Each row of this table is followed by its label. One hidden rule gives the labels. It looks at one to three of the table's principal directions, none of them among the few with the most spread.
  -13   27  -11  -25  -32   11   13    0  -50   32   13  -71   -7    0   94  -60  -70    7   19  -92   28   68  -19  -22  -75  -40  -17  -54   89   22  -12  -38 C
    6   13   43    8   -4   56  -53  -66  -27    2   18    0  -31  -10  -58   14  -33   47   -3   27  -17  -11    8   17   41   -2   11   24  -45   13   22    1 P
    7    5   11   19   11    9  -33  -28   14  -14   13   20   -2  -13  -79   30  -14   32  -23   29  -16  -14    6   -7   52   -1   16   15  -28   -3   17   -4 D
   42   21   60  -34  -35   39  -27  -16  -41   12  -24   45   -9    8  -39   44   14   -1  -21    8  -10  -67   37   36   72   28  -39   66  -67  -56   31   47 G
   -4    2   -9   26  -12   18  -14   16   -6   11    9   -9    5  -12   -8   -4   27    7    0    2  -19   16   -6   21  -30   -6   11  -18   -9   14    0  -20 D
   14  -55  -17  -20   -4    7  -12    7   13   16   -2  -11   18    7   20   16  -21  -30  -32  -30   32  -35   -7   -8   27   39  -24    9   -2    2  -20   32 B
   13   -1   -2    0  -29   45  -15  -24  -50   32   13  -19   -6    1   48  -36  -29   -7   10  -32   -4   47  -19    9  -37   -7    0  -29   18   18   -8  -16 G
  -17    1   15  -40   16    1   -9  -45    1   -7   20  -35  -22   -2   13   -1  -49   24    0  -14   32   -6   -2  -21   21   -5    4    7    5   13   -7   26 G
   -2   20   19  -21   14  -50   18   -5   28  -39  -17   18    6   15  -40   27  -23   11   13   25    4  -19    8  -23   60  -32    4   31    9  -31   27   26 T
  -13   39   58   -2   47   10  -34    4   -8    7   28   12  -31  -13  -49    9   42   34  -11   44  -17  -35   20    0   -3   22   -3   30  -57   14   -6  -13 D
    9  -57  -19   68  -19  -13    7   15   25  -43  -18   18  -12   -5  -17   13   13  -21   22   55  -46    8  -10   10   53    5   14   20  -44    6   15   23 C
  -24  -33  -24   33  -29  -23   31   20   10  -19   -9  -42  -10    4   58  -17  -19  -15   35  -11    2   30  -12   -4   -7  -17   -4   -7   28   22   -8   19 T
   -5    0   37   -3   51   12  -10   -8   29    1   -4   43  -12    8  -46   29   42    8  -13   59   11  -77   35   32   -7   55   -8   30  -73   11  -21   -1 C
  -15  -15    2  -14   38    5  -20  -24   19    8   18  -10   -2   -1  -12   11  -15    8   -8   16   22  -23   -6   15   -8   11   14   -7  -19   27  -18    2 B
   -9  -34    1    9   -5  -25   16  -12   34  -45  -15  -15  -18    5   -2   18  -42    4   19   18    7  -18    4  -11   55   -4   -2   24  -16    5    7   36 B
    7   46   57  -10   21   -4    4    7    2  -24  -20   51  -30    4  -52   22   63   20   16   60  -28  -57   37   23   16   17   -7   50  -72  -28   25    2 G
    4   10    5    1  -52   64    7  -28  -53   39    4  -20    3   -6   56  -23  -29    1  -15  -53   21   39   27   15  -41    8  -29  -25   24    2  -28   -6 B
   -6    4  -27    4   -9   11   14  -15    5   -3    3  -15    7   -9   19  -20  -11   10   10  -16    4   39   -6    9  -49  -21   22  -47   19   13   -9  -28 G
    0   46    7   30    3  -16    3   45   -1  -17   -6   22   -4  -13  -42  -10   73   19   21   30  -57   18   -2    0  -27  -27   19   -2   -9  -14   33  -45 C
   -3    2   15  -13    6   -2  -17  -22    1   -2    8   -6  -14    9   -8   12  -14    8    9   11    8  -20   -7   14   15    2    9   12  -22   10    3   22 G
   -5   15   44    9   -2    6   -5    7    2  -17  -22   15  -19    4  -42   26   21   20   17   39  -18  -49   28   29   29    0  -16   46  -44  -12   26   10 D
  -12  -21  -55  -20    0    6   19   18   -1   40   -6  -30   33    9   68  -32    9  -32    2  -55   32   19  -26   12  -79   -2    0  -48   68   14  -19  -25 B
   -1   48   57  -25   24    2  -27  -23  -36   -3   15    4  -39   -4  -29   -5   -4   31   13   24  -22   -7    1  -19   37  -16    0   41  -17  -10   31    1 B
  -10    6   41  -54   69  -17   -9  -16   33  -24   -1    1  -21    3  -40   16  -13   30   -1   27   20  -66   12  -26   31   10   -6   36  -28   -1   10    1 C
  -15  -41  -12   24   49  -32  -22    8   62  -38    7   11   -1  -11  -72   38   34    7    1   72  -23  -39  -18    7   52    4   38   23  -54   15   13   18 P
    4   58   25    0   12   -7  -18    0  -18    5   27   22   -7   -5  -37   -4   37   21   -2   21  -26   19   -2  -10  -11  -12   22   -1  -12   -7    7  -15 G
    3   29   35  -19   28   30  -38   -1  -18   30    9   17  -16   -2  -34    7   45   17   -9   17   -8  -48    8   34  -26   26   -4   16  -44    4    8  -22 C
  -19   -4    3   10   15  -25   26  -25   37  -36    8    5  -12   -9   -7   20  -25   13   -7   28   21   -2   28   -6   21    8    8   -2  -26    7  -28   24 T
  -33  -51  -72   20    3  -38   60   33   58  -27  -27  -36   15    0   61  -20    3  -22   28  -20   24   16  -13    3  -57   -8   10  -44   45   25  -19  -17 B
   29   -3  -24    2  -33    9    3   18   -4    8  -18   21   29   -8  -19   11    9  -10  -37  -38   -5   -1    8  -18   26    7  -19    2   25  -41   18   -8 D
   24    4    8   -2  -53   35  -26   -1  -60   38   19  -28    5    2   44  -23  -43  -11   -8  -54   -2   47  -17   -4  -11  -10  -17  -21   22    5  -10    5 C
  -21  -12  -50   18   27  -36   29    9   52  -25  -18   11   25    3  -19    2   32   -5   28   32   -7    9  -19   20  -30  -31   44  -29   21    5   12  -23 P
  -18  -33  -81   41  -25  -11   23    5   21  -10   -7  -35   25  -10   33  -25   -9  -12   28  -20   -9   69  -40   17  -45  -48   42  -63   59   22    7  -27 D
   13   25   15   52  -41   42  -23   -1  -43   32    8   31    9    8  -22   -2   46   -4    3   23  -37   26    6   34  -18    4    5    3  -15    1    2   -4 T
   20   38   57  -49   -1   21  -36  -22  -81   47   36  -17  -11   13   37  -33  -59   -2  -11  -39    8   35  -14  -52   19  -10  -29   16   37   -4   -7   11 P
   -5   19   -4  -31   37   12  -10    7    9   33    2    5   27    2  -18    0   18    8  -20  -15   24  -26    4   16  -58    6   -1  -26   17    4  -10  -44 T
   26  -25  -46   40  -84   32  -11   -8  -32   11   -9  -21   23   -5   16  -10  -41  -12    0  -51  -22   63  -28    7   17  -35    7  -29   46   -8   26   -2 P
  -18  -21   -6  -38   38   -5   -1  -14   16   16   10  -25    9    7   27   -2  -33   -6   -9  -15   46  -19   -6   -2  -19   10   -3  -13   19   21  -28    5 B
  -22  -14  -30  -10   32   19  -10    6   -1   40   27  -40   10  -15   40  -29   -2   -1  -20  -37   28   17  -15   -1  -76   12    2  -48   35   40  -37  -42 D
    5   -1  -11   -1   19    1   -1   36   -1   26    5   14   21    8   12  -17   56  -24   -2    3   -8    3  -15    1  -50   15    3  -16    7    6  -15  -21 C
   35   33   45    9  -42    3  -26   11  -47    2  -11   38  -12    7  -44   23   19   -2   -6   12  -43  -15    9   -8   84   -2  -24   65  -22  -49   48   33 P
   -1   98  101  -16   52   33  -59  -38  -49   32   52   37  -37   -5  -79    5   20   60  -26   45  -14  -23   35  -14   -3   19   -4   36  -49    8   -7  -26 T
    3  -25  -39    0  -13  -11   -4   44   -5   17    4  -29   20    4   38  -25   27  -29    5  -36   -9   25  -44  -23  -18   -8    4  -15   45    5    6   -2 P
   13    8   35  -15  -20   27  -21  -18  -26    6   -7    1  -13    8  -12   10  -10   10    3   -1   -4  -25    8    9   34    4  -17   35  -20  -12   20   22 P
  -16  -40    3   17    9  -27   22   11   33  -36  -20  -12   -5    5    6   12  -24   -9   28   35   -1  -11    3    6   31  -13   -3   16  -15   10    0   23 C
   -2   29   18    3   51   -9  -18  -15   25  -17    2   49  -18  -12  -82   30   49   26   -8   63  -22  -47   15   24   14   15   26   21  -59   -9   20  -19 G
   13   16   10   11  -55   32   -9  -14  -49   28    0   -5    6    4   17   -3  -25   -4   -6  -31   -2   28    8   13    8  -11  -18    1   22  -13    5   12 T
  -16    8  -21  -14   23  -26   20   24   24    4  -24   12   12   12   -4    7   51  -11   14    7    9  -37   -3   27  -30    0    5    5   17  -11   16  -12 D
  -18   27   15  -31   40    2    3    6   -9   19   23  -23   -4   -7   26  -31    3   15   -7  -19   20   12    3  -29  -56    0   -7  -21   25   18  -26  -33 C
   34  -47    3    3  -44   35  -13  -29  -29    6  -16    5   -2    0   18   16  -64  -26  -19  -18    3   -4    7   10   70   19  -30   22  -18  -17    4   39 C
  -12  -22    4    2    8    8   -2  -17   16   -2   10   -8   -8   -1    5   12   -6    2   -9   11   20  -20   12    6    8   26   -2    7  -24   18  -25   25 D
    5   -5   52   10   22   17  -32  -24   21  -35    4   22  -26  -15  -87   43    3   40  -15   61  -22  -53   30   -4   79   19   -3   54  -84   -4   16   22 P
  -19   18   48  -20   33    1    6  -18   -4   -7   -6    6  -21    1  -13   11   -6   18    5   31   11  -34   33    0   26    5  -21   41  -17   -7    2   13 T
    2    9   58  -17    1   57  -36  -61  -38   31   28    7  -24    4   -8   16  -22   16  -29   11   24  -30   33    7   33   46  -23   38  -45   10  -27   42 T
   10    3   -3   18  -27   22  -40   -9  -44   43   19    1    6    7   -2    1    7  -15   -8   -9  -14   17  -24   16   17    1    5   10   15    2   10   17 T
   31    0   14   23  -56   35  -13  -23  -45    9   -9    9   -3   -1    2    3  -61   -3   -5  -17  -15   29   10   19   29  -12  -18   -3   -5  -12   10    1 C
  -18  -39   -1   24  -32  -10   33   17   24  -38  -18  -28   -2   -5   25   12  -10   -5   16    8    2    4   20   -4   35   -7  -17   17  -12    0   -9   45 D
   11   67    2   18   -1   -1  -17   -1  -17    5   10   35    7   -7  -63   -4   35   29   -1   12  -39   30   -6    0  -21  -33   31  -17   14  -17   33  -51 B
   -5   35   25    7   -2   25   -8  -34   -9  -13    6    7  -24  -15  -36    2    3   43    0   14  -13    1   23    2    2   -5    8    7  -23   -2   13  -16 B
   14  -32  -23   17  -32   13    0  -12   -8   -6    1   -6   -2   -9   21   -4  -18  -14   -6  -13   -8   27  -10   -5   24    6    3   -7   -4   -1   -2   18 G
   -5   -8  -36   -4   16   11    7    8   13   12   26   -9    9  -19   28  -24   41   -3  -23  -21    9   25   -8  -17  -63   25   17  -46    3   19  -37  -24 G
  -12   29  -26  -39   59  -42   19   51   29   23    5   27   27    6   -2   -5   99  -19  -26   -9   19  -35   -4  -23  -55   31    4   -6   29  -18  -14  -24 D
  -17  -25   -2  -25  -18  -26   55   19   23  -34  -39  -33    0    6   56    2  -30  -12   29  -18   27  -13   19    3    9  -19  -28    8   15  -15   -1   31 B
   -7    5   13  -27   35    9  -11    5   -5   21   23  -18  -15    0   29  -24    6    3   -4  -11   18   -9   -7   -7  -56   25   -4  -18  -10   31  -30  -22 C
  -15    8  -42  -29   37  -30   19   19   22   29   11    6   25    8   29  -11   45  -24  -21  -26   37   -9  -12  -12  -58   24   10  -26   44    2  -28  -14 D
   -2  -84  -40   68  -18  -12    4   21   35  -27  -14   -4    6    5   11   10    5  -39   34   50  -29   13  -31   38   18    0   25   -7  -37   33   -6   28 P
   -5    0  -80    5   29  -14  -12   26   16   31   44  -29   48  -18    9  -47   12   -2  -31  -57    4   79  -58  -61  -81  -24   44  -89   95   28  -21  -76 C
   31   14   10   25  -54  -10    6   27  -28   -9  -32   34    1   12  -11   13   16  -23   18    8  -40    3    2   20   41  -15  -14   29   -9  -41   40   17 P
   31  -19    9   48  -62   26  -12   -2  -33   -5  -20   27    2    7  -16   13    3  -21   15   26  -48   19   -2   26   60  -10   -4   30  -27  -21   30   32 P
  -26    0  -11   -8    2   15   20   -8   -7   10    6  -38    3   -2   52  -33   -6    5   19  -20   18   35   -2    0  -58  -18    4  -32   36   23  -21  -14 C
   22   80   37    2    7   28  -55  -18  -60   56   41   44   -1    5  -52   -7   33   18  -28    3  -23   14   -4   -4  -19    9   10    3    3   -6    7  -32 T
   -2   25   62   26  -44   44  -22  -26  -69   16    9   -8  -42    0   14   -2  -19   13   16   14  -21   12   24   26   29    1  -27   40  -32    5    5   31 T
   58   20   33   27  -89   39  -25  -14  -56   -5  -14   39   -4   -4  -43   24  -21    4  -22  -12  -45   16   21   -7   94   -4  -26   41  -27  -55   42   30 C
Here are more rows. What is the label of each one?
  -38  -34  -51   17   31  -56   51   38   65  -20  -16   -7   26    7   22    2   32  -24    7   10   26   -7   -1  -13  -24    4    7  -12   39   11  -23    3 ~ T
   10   -4  -24  -20  -47   16   19    7  -46   28  -18  -36    6    8   83  -40  -41  -24   13  -78   14   41  -16   -8  -29  -20  -27  -22   74  -11   10  -12 ~ C
   -1   -1  -48    7   -5  -34   27   22   16   -7  -15    0   21    5   19  -14    8  -19   17  -16   -4   29  -25    0  -30  -28   21  -33   46   -6   12  -23 ~ P
   18    9  -15   13  -44    3  -11   31  -48   27  -23    7    8   10   13   -9   34  -30   22  -18  -38   13  -30   27   11  -24   -5   18   31  -29   51    1 ~ P
   17   37    6   23  -56   23    2    9  -50   15   12   -7    9   -6   23  -31   -6    5    2  -34  -26   74   -1  -19  -25  -30   -5  -26   34  -10    0  -19 ~ B
   17   -2    4   12  -30   40  -17  -37  -25    8    3   10  -14   -2   -1    1  -10    4    0    1  -10    8    2   29    3   11    7   -3  -29    4    3    6 ~ G
    9  -61  -23   11  -46   48  -16  -22   -8   15   -8  -38   15   -3   28    5  -64  -10   -7  -36   17   10   -9   27   11   -1  -12  -19    5   18   -9   15 ~ D
  -14   33   59  -42   10   19   12  -43  -17  -10   -1  -19  -25    0   10   -2  -58   37    6   -6   30  -12   42  -13   11  -11  -28   20   -3   -4   -7    9 ~ B
    8   53   63  -31   -8    2    1   -6  -33    2    7   23  -26   11   -1    6   28   11   -5    7    1  -25   33  -20   27   22  -26   49  -30  -28   -1   38 ~ G
    3  -11   20   -3   17   -8   -8    7    5  -21   15   -6  -36   -6   10   -9   12    2   10   21  -14  -10   -7  -18   10   23    2   15  -48   16   -8   13 ~ G
  -35  -44  -63   37   12  -10   14   22   41   16   21  -33   40   -4   28  -12   16  -17  -11  -12   25   34  -20   -5  -59    3   22  -53   46   45  -48  -13 ~ T
   -4  -37  -27   33  -54  -28   39   52   -6  -27  -22  -44   -6    5   81  -34  -15  -32   48  -26  -21   53  -25  -15   -7  -30  -12  -11   34    8    5   15 ~ C
   -4  -23   -2    5  -17   -6   20   15    1  -19   -4  -38  -16   -7   48  -22  -43    0   11  -29    7   22    1  -29   -4   -5  -21  -10   14   14  -12   -2 ~ C
   -9    7   47    8  -27   49  -30  -42  -53    7   32  -48  -38   -9   22  -24  -50   33   12  -10   -9   39    2  -27   26  -14  -12   19   -2   26   -3   20 ~ P
  -25  -61  -27  -28   54  -10   -2  -35   60    4   13  -26   19   14   13   18  -60   -8  -17    1   70  -38   -9    6  -10   25   11  -24    4   46  -49   17 ~ T
   -9  -45  -19    5    8  -22    7   -1   42  -29  -13  -10    7    6   -7   19  -17   -9   16   24    6  -17  -13   12   28   -8   16    4  -14   10    3   27 ~ B
    5   -8  -21   19  -26   -8   16   17   -7    2    9  -11   18    6   39  -27   -4  -19    7  -20   -6   57  -17  -30  -20  -14    5  -28   37    8  -18    1 ~ P
   10    8   -4  -38    8   -9    1   -1   -3    4   -8    2   -5   14   14   -9    9   -8   12  -16    8  -19  -18   -2  -11    2    4    3    9  -10   16    0 ~ G
   11  -63  -81   65  -67  -26   28   39   23  -23  -31  -10   47    3   20    2   -6  -45   23  -12  -31   61  -40   10   24  -45   22  -30   48  -10   23   14 ~ T
   20    1  -27   10  -38   -4    8   26  -14   15  -26   17   18    8    7    3   19  -26   -4  -28   -9   -2   -6   17    1    0  -12    1   26  -28   23   -5 ~ B
   17   26   48  -30  -46    2   32   -7  -33  -12  -26   12  -16   20   37    3  -18   -8   14  -16   11  -12   37  -10   39    4  -44   44   -8  -42    7   50 ~ G
   23    8  -32    3  -16  -31   19   22    8  -15  -16   31   24    3  -12   -1   26  -19   -1   -7  -23   24  -16  -26   19  -18   14   -5   29  -38   26   -4 ~ G
    9  -25  -16   28   14  -14  -15   15   27  -20   -3   19    9   -8  -51   18   18   -2   -6   33  -29   -8  -15   -4   36   -2   19    8  -20   -2   19   -6 ~ C
   -2   14   20  -10   45   -8   -6    8   16  -12   -5   24  -10   -2  -40    6   37   12    8   42  -18  -31    4    6   -4    3   10   15  -32   -3   14  -21 ~ C
    4   45   14  -64   11  -11    4   -5  -27   41   10   -1   18   22   32  -11  -19   -8  -17  -49   44   -4    1  -18  -28   -1  -18   -8   53  -18  -14    1 ~ T
    7  -29    5   15  -15   12  -29    3    1   -3   -3   -5   -6    0  -19   23    3   -5    7   20  -16  -25  -12   36   32    5    5   18  -44    7   14   25 ~ P
  -21  -55  -61   64    8   -4   -1   16   65  -26  -17  -10   22  -18  -47   22   15    8   11   34  -20   -3  -16   48  -17  -19   39  -34  -12   30   12  -34 ~ D
    4  -43  -64   37   -5  -24    3   19   41  -30   -2  -12   18  -11  -13  -10    2   -7   10   -1  -26   38  -44  -24    3  -24   40  -34   24   13   17  -21 ~ C
    6   37   15   -7   -1   12  -10  -13  -31   33    7   24    2   10  -10    0   10    0  -19  -12    7   -5   12   -3   -3   14  -13   13   20  -14    1   -7 ~ T
  -25  -59  -35   51   13  -19    8    9   70  -50   -1  -21   12  -15  -33   18   -1   11   17   49  -14    9  -12    9   12  -20   38  -20  -27   34   -8    4 ~ D
    4  -39  -24   -8   30  -33   10   16   54  -33   -6    8   11  -11  -21   22    1   -9  -20   13    7  -26   -3  -21   33   15    7    0  -22   -6   -6   10 ~ C
    0    6  -12  -29    3    6    5    8    6   16   -6  -12   10   -1   19   -3   -5    1  -11  -36   27  -17    5   18  -47    6   -9  -27   10    1  -12  -22 ~ C
